One turn sends every row of this set to another row. A few are shown first. Where does it send the rows asked after them?
Q_776: [  6   7 -37  20   7 -18 -38  36  17  22  -3  15   6  -4  45 -10 -45  22
  19  17   5 -14  30  14  36   3  -5 -27  40  30 -21  27  26  15   4]
Q_491: [  1  35   9   9  -3  16  24  16 -17  12  -7 -18 -27  29 -11   8   6  19
 -30  27   0 -14  47   4  28   9  23  28 -46   7 -23 -16   5 -15 -12]
Q_245: [ 16  -3  -3   5  34 -20  -7  46 -20  41  -5   6 -15  12  12 -31 -21  -1
  -9  46  -3 -18  57  17  30   3  38  10  24  21  24 -21  -5  43  41]
Q_543: [ -6   0   6  37 -10 -13 -19   6  20  -4 -10  -4  -8   8  18   9 -34   3
  25  16 -29  44  21   2  36  12  26 -34   4  20 -39  15  48 -18   2]
Q_90: [ -5  29  -8  27 -24  -4 -12  27  -2  -8 -26   5 -24  10  16 -30 -38  -8
  36   5 -36  16 -14   2  36   5  13   3   7   8 -49  -9  22 -25  28]
Q_900: [  1  28 -11  -9   8   3  15  -9   0   6 -16   5 -15  47 -17  -6   7  -7
 -18  49 -11 -11  61 -12  20  58   8 -42 -34  14   9   3  32  12 -21]
Q_519: [ -6  16  10  21 -13  -2 -12  -3   8 -10 -28  10 -16  10  12  -8 -33   3
  38  -1 -38  32  -2   6  27  16  20  -7  11  17 -53  -2  43 -24   8]
Q_417: [ 23 -15  -4   2  19 -25 -28   5   9  32 -13  14 -10   8  40  -2 -42  36
  27  -3  -7 -17  22  18  40  -8  12  -1  34  34 -28  21  30   9  -3]
Q_434: [ -9   2  10 -13   9  -4  -6   5  27  -1  -7   6   3 -11 -11 -18 -33  24
 -11  60   3  31  14  -7  21   9  39  40  40  17  15  19 -19  13  -3]
Q_654: [-29  18 -19 -13  27  -5   1  37  -6  18 -20  37  -7  -9  12 -45 -13   2
  -2  53   2 -10  41  15 -14  33   5 -16  56  32   5  -5  18  37  25]
Q_74: [ 14  20 -10 -16  37 -37   5  13 -11  33 -44  25 -17  -2   8 -37 -11  16
  11  38  -3 -42  41  33  19  14   3  17  41   8  15 -30  15  29  -2]
Q_576: [  4  10 -16  49  -7 -29 -11  39  11   1 -20 -19 -26  -7  25  -2 -31  28
  17  19 -10  16  16  16  36 -22  -8  -6  -5  -5 -34  -2  17 -29  -8]
Q_211: [ 10  -3  13 -10  35  -3  -8  28 -21  33  -9  23 -14  21   9 -36 -21 -14
   7  40 -19 -11  47  11  22  26  49   9  33  31  18 -24  12  44  51]
Q_739: [  4  23  -8  -3   5   1  18  21 -17  14  -9 -11 -41  42 -16 -10   9  23
 -31  38   6 -28  55  -3  15  14  -1  14 -46  14  19  -6  -3  -4 -12]
Q_894: [ -3  -7 -19   2  11  -6 -31  26  12  10 -15  33 -19   3  53 -36 -39  14
  46  23  -9  -8   2  -9  15  27   0 -21  36  32 -15  23  39   1  18]
Q_647: [ -3  11  11   8  19  13 -15  12  27 -15 -11  12  11 -11  -2 -19 -42  21
   3  67   6  33  26  -5  13  26  22  37  31  -3  24 -10 -14  16   2]
Q_782: [-15  67 -24   6 -20   4  15  12   1  -1 -19   0 -12  20 -10  -9  13  -2
 -12  55   1 -22  36  -4  33  35   3  -6 -31   2   2  -2  27 -26 -28]
Q_370: [-10  44 -17 -14  -5  27  27  19 -25   9 -15   7 -26  44 -23 -31   0 -10
 -32  25 -18 -19  38  -9   5  43   7 -11 -26  21 -27 -11  -5  20  15]
Q_188: [  0  36  10 -13   4  25  14 -15 -16   2 -15  13 -19  57 -25  -4   1   1
 -13  24 -16 -15  54  -4  10  44  17   7 -31  26   1 -14  22   7  -3]
Q_257: [ -2  29  27   1   4  30  23  -1 -19   3 -15  -3 -32  38  -8   0   7  11
 -11  28 -11  -4  38  -7  14  33  27  24 -46   8 -23 -24  19 -17  -4]
Q_966: [ 20   0  -8  13  24  -3 -34  21   4  13 -24  29 -19   9  51 -28 -47  31
  48   5  -6 -25  11  10  19  12 -13  13  26  12 -15 -11  27  -1  11]
Q_229: [-10  46 -14  10 -10  30  28  35 -17   5 -13  -7 -23  24  -4 -27   2 -20
 -23  45 -16  -6  32 -15  19  50  18 -28 -37  -5 -45 -17   7   4   9]
Q_356: [ 18  -2   9 -23  46 -38   6 -11  -5  34 -38  27 -15   6   8 -24  -8  12
  12  39 -10 -24  48  30  18  25  19  -1  38  16  12 -21  32  33  -9]
Q_973: [-16  39  -6  -5 -13  -1  16  -5   3   1 -17  -1 -21  25  -8  -4  18  -2
  -7  57  -5  -8  35 -13  30  47  20 -20 -35  11   3  12  43 -25 -32]
Q_837: [ 14  10   4   1  29   0   8   9  23   4 -31   0  11 -20  -5 -26 -46  19
 -16  47  -6  21  20   8  15  25  13  12  38 -20 -36 -21 -30  41  -9]
Q_742: [ 22   2  -3  -6  17 -20  -4  13  24  -1 -27   5  -4  -7   4 -48 -42  -7
  13  80 -11  18   2 -18  43  40  31   4  22 -24  18  -7 -12  22   1]
Q_943: [ -9  55 -37 -15 -13  -3  23  22 -13  10 -20   4 -30  34 -20 -33  11  -4
 -23  47  -3 -40  36  -9  20  33  -9 -11 -30  14  10   4   5   0 -11]
Q_228: [-14  29 -26  41 -26 -13 -14  51   5  -8 -20  -4 -25  -4  22 -26 -33   8
  24  20 -15  13  -3   7  31 -10  -9   2   3   3 -30   1  15 -35  15]
Q_80: [  9 -12  14 -19  31 -10  19   8  19   8 -33   1 -20 -20   0 -39 -33  23
 -10  53  -9  26   0  -7   9  24  23  14  32 -14 -31  -3 -27  30  -5]
Q_93: [ 22  21 -14  -8   4 -25  -6   8  22   8 -22   0  16  -9 -12 -33 -44 -12
  -6  66 -11  12  12  -4  61  25  40   6  35 -10   5   2 -20  32  -6]
Q_293: [ 17 -26  -4   1  16  -8 -25  28   0  29  -4  16 -23  16  48 -26 -45   9
  29   5 -18  -5   7  -6  36  11  29 -17  28  35 -36  23  22  19  32]
Q_811: [ -4  24 -11   5  -7  10  33  31 -12  18  -8 -22 -27  23  -4 -10   9 -11
 -39  49  -9   1  41 -15  28  36  30 -40 -40   3 -46   7   7   6  -4]
Q_252: [  5   7  -7   4  18   8  26  24 -12  18  -6 -16 -34  40  -9 -10   7   8
 -41  44  -2  -8  63 -11  10  35   8 -36 -48  10 -12  -2   1  22  -5]
Q_764: [ 14  -9  -2  51  -3 -27 -14  28  13   6  -9 -23 -18   5  26   6 -34  10
  15  21 -21  32  26   8  50  -7  20 -30 -11   1 -38   3  28 -17  -2]
Q_754: [-21  -3 -16  -8  36 -21   1  33   4  30 -13  21  -9 -13  15 -26  -6  10
 -14  59   8  -1  61  17  -4  23  12 -32  49  34   7   9  19  42  10]
Q_339: [ 26   1 -23  30  19   0 -38  51   0  21  -4  11  -5   7  51 -26 -56  15
  27   8  -5 -18  25   9  37   6   0  -8  24  12 -29  -7   8  22  33]

Q_654 moves to Q_74
Q_519 moves to Q_90
And these:
Q_900 moves to Q_188
Q_417 moves to Q_293
Q_80 moves to Q_742
Q_491 moves to Q_811

One turn sends every row of this set to another row. A few are shown first. Where does it send the rows asked after them?
Q_817: [-32 -19   4  -6 -31  14  24  -9  -3 -15   7  10  56 -15  12  19   5   9
  10  27  26  -8 -12  13  13  -3  -2 -17  37 -54  -6  -5 -16]
Q_950: [ 11  13  46  13 -18   5  30 -17 -41 -22  -1   6   6   3 -22  -5  46  40
  -8  25 -19  28  -5  -2  23  12   0  -8 -27   5 -12 -10 -30]
Q_38: [-13 -23  22 -22  -1  25   6  -2 -17   6  -3 -34   3  -8   0  -1 -29  -3
 -17   1  -4  19   9  33  -6  21 -19  -5 -25 -30  49 -53   8]
Q_58: [-26  -8   9 -27  -5  33   5 -16 -10  -5   6 -39  35  -4 -12 -17 -32   4
 -18 -26 -12  37   5  17   3   4 -19 -16 -17 -23  22 -65   6]
Q_41: [-14 -24 -11  -7  -2 -37  17   5 -23   1   4  25 -11   1   2  -2 -53   4
 -18 -19 -20  24  26 -12   6   5   3  48   9   2  13 -12   7]
Q_437: [ -9 -24  -6  -7   6 -37  11   1 -22  -6   0  26  14   4 -15 -20 -20  18
 -26 -32 -13  31  26 -16  13   3  18  56  18  18   0 -19  -2]
Q_315: [-12 -15  24 -23   7  22  -1 -16 -13  -9   0 -30  53  -2 -23 -23  12  20
 -28 -31  -3  29   1  27   9   5   5  -1  -8  -9  27 -71 -10]
Q_508: [ 33  -6  27  -5   0  -2   4   1  -4 -23  -1   3  24  -3  -6 -17  26  13
  -6 -45 -19  13  20  -4  29  16  37 -20   5   9   1  56  -5]
Q_958: [-11  29  25   2 -25   7  26 -32 -24 -31  31   8  18  -3   1   8  18  25
   2   0 -37  11  -9 -17  23 -24  -1 -23 -27  -7 -20 -33 -38]
Q_322: [-28 -26   2 -11 -21  26  14   1   4 -10   2   2  48 -21   5   8  14   3
  13  28  46  -9   1   1   7   4  -1 -10  33 -50 -12   2 -10]
Q_484: [-19 -17 -15  -9  -3 -33  17  -2 -23  -6   5  21  10   6 -10 -16 -47  13
 -21 -32 -23  39  24 -18  12   0   3  43  15  10  -4 -18   6]
Q_119: [ 17   2  12  -9 -16  -1  12  -2  -1 -20  17   1   0  -8  23   8 -28  -9
   6 -38 -39   1  17  -5  20   3  15 -38  -6 -14  13  53   3]
Q_299: [ 34 -14  25  -8   1  -2   1   9  -1 -15   5   4  -7 -13  16   2   9  -5
   2 -29 -16 -12  26  -3  17  16  32 -18  -5  -7  22  60  -3]
Q_108: [  9   2  35  -1  -6  25  16   2 -25  -9  -2  -8 -34 -14 -11  -6  33  11
   6  38   9  11  20 -25   3  21 -11  -4 -41  -3 -10   2 -15]
Q_78: [-28 -19   9   1 -35  15  31  -7 -14 -15  -6   7  60  -8  -3   8   8  20
   5  33  25  13 -14  19  20  10  -9 -19  39 -47 -12   6  -8]
Q_27: [ 17   9  14  -5 -16   1  14 -10  -5 -28  12   1  30   0   2 -11 -10  11
  -2 -52 -42  25  11  -5  33   3  21 -41   4   1  -7  50   2]
Q_166: [-12  19  14 -11 -14  28  11 -14  -6 -18  30  -5 -21 -20  12   8   4  -4
  16  12  -9  -5  16 -41   3 -14 -12 -18 -41 -16 -17 -23 -23]
Q_933: [-24 -25   7  -5 -24  27  22   2  -7 -10 -12  -1  52 -13  -9  -3  19  14
   7  35  44  12  -2   6  13  17  -7 -12  36 -43 -18  11  -2]
Q_989: [  0 -29  37 -19  11  14   0  -4 -19   1  -9 -26  21  -6 -12  -8  15  13
 -26  -4   5  12   4  43   0  20   6  12 -16 -17  54 -58  -9]
Q_334: [ -4 -31  -1  -6   8 -41  10   8 -23   1   0  29  -6   0  -4  -6 -26  10
 -23 -18  -9  16  28  -8   6   8  17  61  13  10  17 -12  -2]

Q_989 moves to Q_315
Q_508 moves to Q_27
Q_950 moves to Q_958
And these:
Q_437 moves to Q_484
Q_322 moves to Q_933

